In the data rows, the value 128 means zero.
Here are some points:
[105 115 136 125 104 121 109 116]
[ 85 100  85  79  90 111  79 118]
[130 135 122 150 157 121 130 126]
[139 157 178 158 128 120 133 146]
[255 255 115 103 140 152 211  99]
[113 125 129 135 122 122 105 154]
[161 155 120  95 120 209 139  94]
[100  70 106  78  76 130 101  69]
[131 137  99 112 128 100 130 165]
[112 130 135 249 179 130 128 144]
[109 124 102 109 121 231 116 124]
[161 169 115 132 130 115 141 147]
[135 113 126 134 110 120 135 126]
[115 111 116 116 107 117 117 164]
[160 163 117 141 141 121 147 158]
[117 115 106 113 104 101 119 237]
[119 124 111 104 106 100 115 145]
[135 153 109 136 139 134 132 157]
[102 111 121 157 119 121 102 146]
[102 118 129 150 124 104 111 161]
[118  77 142 131 105 160 141  47]
[102 114  93 104 101  98 100 255]
[154  96 126 108 123 168 182  43]
[143  89 137  95 109 145 143  30]
[158 173 117 135 135 115 143 164]
[112 123 255 138 119 117 102 127]
20 more points follow, each with its number after it:
[ 97 112 116 165 128 135 111 140] 0
[119  95 118  96 112 117 121  77] 1
[133 142 122 181 251 138 153 127] 2
[159 139 132 102 138 133 135 107] 3
[113 111 148 255 148 132 128 124] 4
[127  97 153 159 117 141 139  71] 5
[136 149 114 117 138 116 128 124] 6
[136 114 116 105 126 120 150  93] 7
[112 126 135 146 129 128 111 140] 8
[141 113 115 117 147 124 152  80] 9
[138 123 153 120 118 144 161  91] 10
[132 141 125 123 135 125 112 156] 11
[103  99  91  80 107 125  92 105] 12
[ 99 103  91 110 106 101 102 145] 13
[111 117 255 148 120 110  96 124] 14
[132 142 173 146 120 136 147 122] 15
[150 143 143  97 113 165 141  83] 16
[104 109 148 133 126 111  99 118] 17
[140 117 134 113 125 122 132  85] 18
[123 116 156 235 130 125 117 124] 19
Which of these numbered points is nearest to each point below, ignoring the 2 directions in which the first points spread most? Its number follows each.
[152 152 125 129 129 119 137 145] > 18
[125 135 224 117 117 128 110 117] > 14
[124 129 126 145 146 139 128 124] > 8
[120  96 112  90 102 113 126  84] > 1
[107 117 116 152 137 148 138 123] > 0
[125 141 147 140 142 111 138 139] > 17
[130  89 149 121 122 138 155  59] > 10
[118 125 144 140 130 117 111 138] > 17
[159 126 126 125 255 146 172  61] > 2
[124 136 135 131 142 121 126 131] > 17
[ 90 101  88  83  92 115  77 121] > 12
